Here is a table of points, one per row:
[ 0.7 -1.3  0.8  0.5 -0.5  0.7  1.1 -0.8 -0.5 -1.9  1.4  0.6  1.1  0.7
  0.8 -0.9 -0.5  0.8  0.7 -0.6 -0.4  0.6  0.4  0.8]
[ 0.7 -1.3  0.8  0.5 -0.5 -1.5  1.1  1.2 -0.5  0.5 -0.7 -1.7  1.1 -1.4
 -1.3  1.1  1.9 -1.3  0.7 -0.6 -0.4  0.6 -0.1 -1.3]
[-1.4  0.8  0.8  0.5 -0.5  0.7 -0.9  1.2  2.   0.5 -0.7  0.6  1.1  0.7
 -1.3  1.1 -0.5  0.8  0.7 -0.6 -0.4  0.6  0.   0.8]
[-1.4  0.8  0.8  0.5 -0.5 -1.5 -0.9 -0.8  2.   0.5  1.4  0.6  1.1  0.7
  0.8  1.1 -0.5  0.8  0.7 -0.6 -0.4  0.6 -0.1  0.8]
[ 0.7 -1.3 -1.2  0.5 -0.5  0.7  1.1  1.2 -0.5  0.5 -0.7  0.6 -0.9  0.7
  0.8 -0.9 -0.5 -1.3  0.7  1.7 -0.4  0.6  0.9 -1.3]
[ 0.7 -1.3 -1.2  0.5 -0.5  0.7  1.1 -0.8 -0.5  0.5  1.4  0.6 -0.9  0.7
  0.8 -0.9 -0.5 -1.3  0.7 -0.6 -0.4 -1.8 -0.1 -1.3]
[ 0.7  0.8  0.8  0.5 -0.5 -1.5 -0.9 -0.8 -0.5  0.5  1.4  0.6  1.1 -1.4
  0.8  1.1  1.9  0.8  0.7 -0.6 -0.4 -1.8 -0.8  0.8]
[ 0.7 -1.3 -1.2  0.5 -0.5  0.7  1.1 -0.8 -0.5 -1.9 -0.7  0.6 -0.9  0.7
  0.8 -0.9 -0.5 -1.3  0.7  1.7 -0.4  0.6  1.1  0.8]
[ 0.7 -1.3 -1.2 -2.  -0.5  0.7  1.1  1.2 -0.5 -1.9 -0.7 -1.7 -0.9  0.7
  0.8 -0.9  1.9  0.8  0.7  1.7 -0.4  0.6  3.1  0.8]
[-1.4  0.8  0.8  0.5 -0.5  0.7 -0.9  1.2  2.   0.5 -0.7 -1.7  1.1  0.7
 -1.3  1.1 -0.5  0.8  0.7 -0.6 -0.4  0.6  0.   0.8]
[ 0.7  0.8  0.8 -2.  -0.5 -1.5 -0.9 -0.8 -0.5  0.5  1.4  0.6 -0.9  0.7
  0.8  1.1  1.9  0.8 -1.4 -0.6 -0.4  0.6 -1.5  0.8]
[ 0.7  0.8 -1.2  0.5 -0.5  0.7  1.1 -0.8 -0.5  0.5 -0.7  0.6 -0.9  0.7
  0.8 -0.9 -0.5 -1.3  0.7 -0.6 -0.4  0.6  0.6 -1.3]
[ 0.7 -1.3  0.8  0.5  2.   0.7  1.1  1.2 -0.5 -1.9 -0.7  0.6  1.1 -1.4
 -1.3 -0.9 -0.5 -1.3  0.7 -0.6  2.3  0.6 -0.5 -1.3]
[ 0.7 -1.3 -1.2  0.5 -0.5  0.7  1.1 -0.8 -0.5  0.5 -0.7 -1.7 -0.9  0.7
  0.8 -0.9 -0.5  0.8  0.7  1.7 -0.4  0.6  2.1  0.8]
[-1.4  0.8 -1.2 -2.   2.   0.7 -0.9 -0.8 -0.5  0.5  1.4  0.6 -0.9  0.7
 -1.3 -0.9 -0.5  0.8 -1.4 -0.6 -0.4  0.6 -1.1  0.8]
[-1.4  0.8  0.8 -2.  -0.5  0.7 -0.9  1.2 -0.5 -1.9 -0.7  0.6 -0.9  0.7
 -1.3  1.1 -0.5  0.8  0.7 -0.6  2.3  0.6  0.4  0.8]
[ 0.7  0.8  0.8  0.5 -0.5  0.7 -0.9  1.2 -0.5  0.5 -0.7  0.6  1.1  0.7
  0.8 -0.9 -0.5 -1.3  0.7 -0.6 -0.4  0.6  0.3  0.8]
[-1.4  0.8  0.8  0.5 -0.5  0.7 -0.9 -0.8  2.   0.5 -0.7 -1.7  1.1  0.7
  0.8  1.1 -0.5 -1.3  0.7 -0.6 -0.4  0.6  0.3  0.8]
[-1.4  0.8 -1.2 -2.   2.   0.7 -0.9 -0.8 -0.5  0.5  1.4  0.6 -0.9  0.7
  0.8 -0.9 -0.5  0.8 -1.4 -0.6 -0.4  0.6 -0.5  0.8]
[-1.4  0.8  0.8  0.5 -0.5 -1.5 -0.9  1.2  2.   0.5 -0.7  0.6  1.1  0.7
 -1.3  1.1 -0.5  0.8  0.7 -0.6 -0.4  0.6  0.   0.8]
[ 0.7 -1.3 -1.2  0.5  2.   0.7  1.1 -0.8 -0.5  0.5  1.4  0.6 -0.9 -1.4
  0.8 -0.9 -0.5 -1.3  0.7 -0.6 -0.4  0.6  0.4 -1.3]
[ 0.7  0.8  0.8  0.5  2.   0.7  1.1 -0.8 -0.5  0.5  1.4  0.6 -0.9  0.7
  0.8 -0.9 -0.5 -1.3 -1.4 -0.6  2.3  0.6 -0.7  0.8]
[-1.4  0.8  0.8 -2.   2.   0.7 -0.9 -0.8 -0.5 -1.9  1.4  0.6 -0.9  0.7
 -1.3  1.1 -0.5  0.8 -1.4 -0.6 -0.4  0.6 -0.6  0.8]
[-1.4  0.8 -1.2  0.5 -0.5  0.7 -0.9 -0.8 -0.5  0.5 -0.7 -1.7 -0.9 -1.4
 -1.3 -0.9 -0.5  0.8 -1.4 -0.6 -0.4 -1.8 -1.5 -1.3]
[ 0.7  0.8  0.8  0.5 -0.5 -1.5 -0.9  1.2 -0.5  0.5  1.4  0.6  1.1 -1.4
  0.8  1.1  1.9 -1.3  0.7 -0.6 -0.4  0.6 -0.7  0.8]
[ 0.7  0.8  0.8  0.5 -0.5 -1.5  1.1  1.2 -0.5  0.5 -0.7  0.6  1.1 -1.4
 -1.3  1.1  1.9  0.8  0.7  1.7 -0.4  0.6  0.4 -1.3]
[ 0.7 -1.3 -1.2  0.5 -0.5  0.7  1.1 -0.8 -0.5  0.5 -0.7  0.6 -0.9  0.7
  0.8 -0.9 -0.5  0.8 -1.4  1.7 -0.4  0.6  1.3  0.8]
[-1.4  0.8 -1.2 -2.  -0.5  0.7 -0.9 -0.8 -0.5  0.5 -0.7  0.6 -0.9  0.7
  0.8 -0.9 -0.5  0.8 -1.4  1.7 -0.4 -1.8 -1.  -1.3]
[ 0.7 -1.3 -1.2 -2.   2.   0.7  1.1 -0.8 -0.5  0.5  1.4  0.6 -0.9  0.7
  0.8 -0.9 -0.5  0.8 -1.4  1.7 -0.4  0.6  0.2  0.8]
[ 0.7 -1.3  0.8  0.5 -0.5 -1.5  1.1  1.2 -0.5  0.5 -0.7  0.6  1.1 -1.4
 -1.3  1.1 -0.5 -1.3  0.7 -0.6  2.3  0.6 -0.4 -1.3]
[-1.4  0.8 -1.2  0.5 -0.5  0.7 -0.9 -0.8  2.   0.5 -0.7 -1.7 -0.9 -1.4
  0.8 -0.9 -0.5  0.8 -1.4 -0.6 -0.4 -1.8 -1.3  0.8]
[ 0.7 -1.3 -1.2  0.5 -0.5  0.7  1.1 -0.8 -0.5  0.5 -0.7  0.6 -0.9  0.7
  0.8 -0.9 -0.5  0.8 -1.4  1.7 -0.4  0.6  1.1  0.8]
[-1.4  0.8  0.8  0.5  2.   0.7 -0.9 -0.8  2.   0.5  1.4  0.6 -0.9  0.7
  0.8 -0.9 -0.5 -1.3 -1.4 -0.6  2.3  0.6 -0.5  0.8]
[-1.4  0.8  0.8  0.5 -0.5 -1.5 -0.9  1.2  2.   0.5 -0.7 -1.7  1.1  0.7
 -1.3  1.1 -0.5  0.8  0.7 -0.6 -0.4  0.6  0.3  0.8]
[ 0.7  0.8  0.8  0.5 -0.5 -1.5 -0.9  1.2 -0.5  0.5 -0.7 -1.7  1.1 -1.4
 -1.3  1.1  1.9 -1.3  0.7 -0.6 -0.4 -1.8 -0.6 -1.3]
[-1.4  0.8 -1.2  0.5 -0.5  0.7 -0.9 -0.8 -0.5  0.5 -0.7 -1.7 -0.9 -1.4
  0.8 -0.9 -0.5  0.8 -1.4 -0.6 -0.4 -1.8 -0.8 -1.3]
[ 0.7 -1.3 -1.2 -2.  -0.5  0.7  1.1  1.2 -0.5 -1.9 -0.7 -1.7  1.1  0.7
  0.8 -0.9 -0.5  0.8  0.7  1.7 -0.4  0.6  3.   0.8]
[ 0.7  0.8  0.8  0.5 -0.5 -1.5 -0.9 -0.8 -0.5  0.5  1.4  0.6  1.1  0.7
  0.8  1.1  1.9  0.8  0.7 -0.6 -0.4 -1.8 -0.4  0.8]
[ 0.7 -1.3  0.8  0.5  2.   0.7  1.1  1.2 -0.5 -1.9  1.4  0.6  1.1  0.7
 -1.3  1.1 -0.5 -1.3  0.7 -0.6  2.3  0.6 -0.6  0.8]
[ 0.7 -1.3  0.8  0.5  2.   0.7  1.1  1.2 -0.5 -1.9 -0.7  0.6 -0.9  0.7
 -1.3 -0.9 -0.5 -1.3  0.7 -0.6  2.3  0.6 -0.3 -1.3]
These points spread out most along one direction. Take the direction at right angles to it along which they spread out most. Go by this last direction. Where along it does each point below lie, from 0 to 99? 50 is the average, and the first point above lies past it. One standard deviation of the points above along it is 16.
[ 0.7  0.8  0.8  0.5 -0.5 -1.5 -0.9 -0.8 -0.5  0.5  1.4  0.6  1.1 -1.4
  0.8  1.1  1.9  0.8  0.7 -0.6 -0.4 -1.8 -0.5  0.8] 48
[ 0.7 -1.3 -1.2  0.5 -0.5 -1.5  1.1  1.2 -0.5 -1.9 -0.7  0.6  1.1 -1.4
 -1.3  1.1  1.9  0.8  0.7  1.7 -0.4  0.6  1.  -1.3] 78
[ 0.7  0.8  0.8  0.5 -0.5 -1.5 -0.9  1.2  2.   0.5  1.4  0.6  1.1 -1.4
  0.8  1.1 -0.5  0.8  0.7 -0.6 -0.4  0.6 -0.7  0.8] 51
[ 0.7  0.8  0.8  0.5 -0.5  0.7  1.1 -0.8 -0.5  0.5 -0.7  0.6 -0.9  0.7
  0.8 -0.9 -0.5 -1.3  0.7 -0.6 -0.4 -1.8  0.4 -1.3] 53
[-1.4  0.8 -1.2  0.5 -0.5  0.7 -0.9 -0.8 -0.5  0.5 -0.7 -1.7 -0.9 -1.4
 -1.3 -0.9 -0.5  0.8 -1.4 -0.6 -0.4 -1.8 -1.4 -1.3] 31
[ 0.7 -1.3  0.8  0.5 -0.5  0.7  1.1 -0.8 -0.5  0.5  1.4  0.6 -0.9 -1.4
  0.8 -0.9 -0.5 -1.3 -1.4 -0.6  2.3  0.6 -0.8 -1.3] 54
[ 0.7 -1.3 -1.2 -2.  -0.5  0.7  1.1 -0.8 -0.5 -1.9 -0.7  0.6 -0.9  0.7
 -1.3 -0.9 -0.5  0.8 -1.4  1.7 -0.4  0.6  1.4  0.8] 49
[-1.4  0.8 -1.2  0.5 -0.5  0.7 -0.9 -0.8 -0.5  0.5 -0.7 -1.7 -0.9 -1.4
 -1.3 -0.9 -0.5  0.8 -1.4 -0.6 -0.4 -1.8 -1.4 -1.3] 31
[-1.4  0.8  0.8  0.5 -0.5 -1.5 -0.9 -0.8  2.   0.5 -0.7  0.6  1.1  0.7
  0.8  1.1 -0.5  0.8  0.7 -0.6 -0.4  0.6 -0.4  0.8] 42
[ 0.7  0.8  0.8  0.5 -0.5  0.7  1.1 -0.8 -0.5  0.5 -0.7  0.6  1.1  0.7
  0.8 -0.9 -0.5 -1.3  0.7 -0.6 -0.4  0.6  0.3 -1.3] 59
[ 0.7  0.8  0.8  0.5 -0.5 -1.5 -0.9  1.2 -0.5  0.5 -0.7  0.6  1.1 -1.4
  0.8  1.1  1.9  0.8  0.7  1.7 -0.4  0.6  0.3  0.8] 61
